Which row each row swaps with, under one turn or mirror
K877: [ 10   2 -12   7   7  -8   4  -3  -7  -7  -6  -1  -9 -10  21 -12]
K85: [ 17  14  -7  -6  -8  -2  -3   3  -5  -3  -8 -16  15  -2   3  -6]
K891: [  7  -5 -11   6   4  -5  -4   2 -20 -10 -18   1   3  -6 -13   0]
K532: [  1  -3  -7   0   3 -11 -10   2  -5  -3   0  14 -12   4  11   0]
K458: [ 18  -3 -10   1  -7 -12 -17  11  -5 -12   0   4   0  11  11  -8]
K242: [  8   5  -3   8 -11 -19  -6   1   2  -6  -5  -4   7  10  15  -6]
K558: [ 11   7  -7   5   8   1 -19  10  10 -17  -3  -4   8   3  -5 -17]
K714: [  5  -3  -8   0   3  -5  -4   6  -5  -2 -22  -2   0   5   3  17]
K588: [ 13   8  -2   9   9  14 -13  12   0 -12 -12  -8  -1   7  -1  -7]
K499: [ 20   9   6  -9   1  -6 -12   5  -5  -8  -2 -10  -1 -12  -7  -7]
K226: [ -4   3   3   5  15 -13  -6   4   2 -12 -12  -7   8  12  -3   2]
K20: [ 13   0 -10   5   8  -4  -5  19  -6  -4 -17  -1  14  -2  -5   4]
K111: [  4   1  -7   2   7  -8  -7  -1   2  -2 -13   1  23 -17   4  -2]
K731: [  8   6  -1   4  -4 -23 -18  -5 -15 -12  -4  -7  -3   4   4  -7]
K143: [ 12  -9  -6  -2   4   4  -7   1   4 -24   7   1  -2  -8   3 -13]
K280: [ 12  -6 -11   3   0  -3  -7  -4  -9 -11   2  -1  22   7   3 -10]
K771: [ 14   0  -7   2  11  -5  -7  -8  -6  11 -15  -6  -9  -6   5   5]
K247: [  8   8  -4   2   7  -4 -10   0  -4 -28  -7  -7  19  -8  10  -1]
K174: [ 16   0 -22  12   4   6 -10  -5 -10 -13  -1  -6   4  10   4  -9]
K585: [ 18  -3  -8   3   9  -4 -18  12   0 -19  -1  -9 -10 -12  10  -8]
K954: [ 10   4  -4   1   2  -7  -6 -13  13 -10  -9  -7   4   1  -8  11]
K351: [ -1   9  -8   2   7 -12  -3  14   5  -7 -17  -3   2  -2   6 -19]
K692: [  6  -6  -9  -2   0  -3   1  -8   2  -2  -8  -9  -8 -16   8   7]
K194: [ 2  1 -7 -1  1 -3 -6 -7  3 13  1  0  1  6  8 -9]
K984: [ 15   1  -2  10  -8   4 -22   8  -1 -15  -6   3 -10  -6   2 -10]
K563: [ 15  -3 -21   8  13  -7 -20  -4   4 -17  -8   4   8  -1   8 -13]
K922: [ 21   9   5   8   4 -17  -2   2   8 -19  -8  -8   8  -1   6 -11]
K534: [  2   1  -3  -5  19  -2  -7 -10  -1  -8  -7 -16  -1  -6  11   6]
K442: [  6  -1  -3  -4  13 -21   7  -3   3 -13  -1   2   9  -6   0  -5]
K723: [ 21  -3  -9  -4   9 -13 -24  -6  -4 -12   1   6  -4  -3   6  -8]
K74: [ 19   3  -6   1   5   8 -11   5 -14 -14  -9  -2  -4   5   5  12]
K437: [ -5   5  -7   4   9  -8 -11  -1   4  -3   0  -4  -7   7 -10   6]
K104: [  5   5 -10   1   5  -2   2 -15   7   4 -11 -11  10   5   4  -3]
K556: [ 11  11   1  -2   2   2 -11  12  -3 -12   1  -7  -2 -16  -1   7]
K163: [  1   2  -7   4   4  -5  -2  -6  -7  -8 -22  -3  -4 -12  14 -18]
K950: [  6  -1  -3   1   5   1  -7 -11  -1 -17 -23   2  -5  -5  -2  11]

K247 is swapped with K442
K692 is swapped with K585
K280 is swapped with K226
K111 is swapped with K922

Which row each row swaps with, under one turn or mirror
K394: [  8   4   6  13  20  -4   8   4  12   4   9   9 -19 -10  -8  11   0 -26
  -3]
K796: [ -4   5  -3  25   7 -21  11   1  12   2  -9  17  -1 -10  -2  13 -14  -2
  -4]
K628: [  9   4   7  11  22  -3   6   1  15   5   8   6 -18 -10 -10  16  -1 -25
  -7]
K527: [  7 -15  -3  12  12  -3  20  -7   2  -4   0   4  -7 -15  -7  15   6  10
  10]
K640: [ 14  -2 -14  16  14   4  14  -4  16 -12 -11   7 -22 -13 -21   5  -5   4
   0]
K529: [ -3   7  -1   5  12  -2   7  -5  20 -17 -19   6 -18  -2 -13  26 -14 -14
   5]
K390: [ -3   5  -4  23   7 -21   5   6  13   6  -8  21  -6 -11  -8  15 -13  -2
  -3]
K907: [  0   0   5  13   2 -11  19  -9   3 -12   5  -2 -12  -1  -3  33  -5 -14
  10]
K845: [  1   3  -1   8  15  -1   6  -7  19 -19 -17   5 -18  -4 -19  31 -13 -17
   2]
K191: [  9   4   5  15  23  -3   2   4  10   7   6   8 -15  -9 -12  10  -3 -22
  -7]
K51: [ 11 -13  -4  10  13  -3  19  -3  -2   0   0   2  -3 -15  -7  12   7   3
   7]
K801: [  9 -12  -5   9  15  -3  20  -7   4  -1  -3   3  -4 -14  -8  13   5  11
  10]
K748: [  0   0   4  16   0 -10  17  -8   1  -7   2  -2  -8  -4  -2  34  -7 -16
   8]
K957: [  7 -15  -1  12  13   0  18  -6  -1  -2   0   3  -3 -17 -10  13   4   3
  13]
K166: [  9   3   8  16  24  -2   7   3  10   3   6   7 -17  -9 -13   8  -1 -23
  -5]
K615: [ -5   6  -1  10  12  -4   6  -4  17 -15 -17   1 -18   2 -13  28 -17 -17
   2]
K461: [ -1   7  -4  24   8 -20   7   6  10   3 -10  20  -4 -14  -6  12 -12   2
  -1]
K391: [ 15  -2 -14  15  11   2  15  -3  14 -12 -10   6 -20 -11 -22   6  -7   7
   0]
K137: [ 13  -3 -15  14  18   3  12  -2  14  -6 -10   5 -20 -12 -22   5  -5   7
  -2]
K875: [ 10   4   9  16  21  -6   7   3  11   1   8   7 -14 -10 -12   9  -2 -25
  -6]
K406: [ -4  -2   6  13   2  -8  19 -11   5 -10   5  -3 -12  -5  -5  34  -5 -12
  11]
K735: [ -2   8  -4  20   9 -16   9   5  15   7 -12  16  -4 -10  -3  11 -13  -2
  -9]
K196: [ -2   8  -3  21   9 -19  10   6  11   5 -11  18  -6 -10  -3  18 -16   0
  -6]
K592: [  1   7  -3  24   8 -17   5   6  11   7 -10  17  -6 -10  -5  16 -16  -3
  -6]
K47: [ -4   1   3   9   0  -6  19 -10   4  -6   0   0 -11  -7  -7  35  -6 -15
  12]
K753: [ -3  -1   4  12   1  -7  16 -10   3 -10   3  -1 -10  -2  -5  33  -5 -14
  13]
K533: [  7   3   9  13  24  -8   9   5  12   7   6   6 -16  -7  -9  13   0 -22
  -7]
K72: [ -1   7   0  27  11 -20  12   7  10   6  -9  16  -7 -11  -5  13 -11  -2
  -4]
K836: [ -2  -1   3  12   1  -6  19  -8   2  -7   5  -1 -10  -4  -4  36 -10 -10
  10]
K454: [  0   5  -2  20   8 -18   8   3  12   5 -11  18  -3 -14  -3  14 -17   1
  -7]
K793: [  9 -14  -4  10  11  -2  16  -8   3  -1  -1   4  -4 -15  -3  16   4   8
  10]
K121: [ 10 -16  -7  10  10  -3  20  -8   2  -1   0   4  -5 -15  -8  14   5   7
  10]
K621: [ -2   6  -4  21   5 -19  11   5  12   6 -10  20  -3 -14  -4  13 -12  -1
  -4]
K985: [ -1   2   5  14   4  -7  17 -12   6 -11   3  -5 -12  -3  -6  33  -8 -15
  13]
K565: [ -1   5   2   5  12  -4   5  -6  21 -20 -16   0 -19  -2 -11  25 -13 -15
   5]
K493: [ -3   7  -2   5  11  -3   8  -3  21 -19 -17   3 -18   0 -12  26 -15 -14
   2]
K942: [ 15   0 -13  14  13   1  13  -4  16 -10 -10   5 -21 -14 -21   6  -3   8
   1]
K414: [ 16  -4 -13  14  14   2  14  -3  13 -11 -10   7 -22 -13 -24   7  -5   5
  -1]
K372: [  4   7  -2  21   8 -20  10   6  12   4 -11  20  -4 -10  -2  17 -12   0
  -7]
K761: [ -5   1   3  15   1 -10  16 -10   5  -9   3  -2 -10  -5  -2  32  -6 -12
  15]
K762: [ 13  -1 -15  12  14   3  13  -4  16 -11  -8   8 -24 -14 -23   6  -7   4
   2]
K126: [  9   3   5  13  23  -3   9   2  12   5  10   7 -15  -5  -7  11   3 -21
  -6]
K787: [ -2   3   1   5  13  -1   7  -4  19 -18 -18   2 -17   0 -12  26 -13 -17
   4]
K448: [  8   0   6  14  22  -5   2   3  14   7   7  11 -19  -8 -13  14   0 -22
  -5]
K968: [  9 -13  -9  10  12  -2  20  -5   0  -2  -1   5  -9 -18  -8  13   5   5
  14]
K275: [  1   5   4   9  15  -1   4  -1  18 -19 -17   5 -19  -2 -11  28 -17 -12
   5]
K419: [ -3   5   1   5  12  -4   6  -4  17 -18 -18   4 -19   0 -14  28 -14 -15
   3]
K238: [ 11  -3 -15  14  10   3  14  -3  17 -12  -9   4 -22 -11 -22   6  -3   7
   2]
K455: [  9   5  10  15  22   0   3   3   9   3   9   8 -18  -8 -10  11  -3 -22
  -3]
K584: [  9 -13  -5   9  11  -2  19  -7   4   0   2   1  -6 -17  -7  12   7   6
   8]
K963: [  7   6   3  17  23  -3   6   5  12   4   7   8 -19  -7  -8   9  -3 -23
  -5]
K376: [ 15   0  -8  12  13   2  14  -4  16  -9  -8   5 -19 -15 -26   6 -10   7
  -2]
K659: [ 13  -1 -15  13  15  -1  12  -3  13 -12 -11   9 -19 -13 -27  12  -7   7
   0]
K214: [  9 -15  -2  12  11  -5  21  -8   3  -2  -3   3  -3 -14  -8  11   8   6
   8]
K466: [ -4   0  -1   6  11  -2   7  -5  22 -19 -17   1 -19   0 -10  26 -12 -14
   5]
K616: [ -3   0   6  14   0  -5  15 -11   4  -9   8  -4 -10  -5  -5  30  -6 -12
  13]

K238 is swapped with K466
K275 is swapped with K376
K137 is swapped with K615
K957 is swapped with K836
K51 is swapped with K748
K985 is swapped with K801

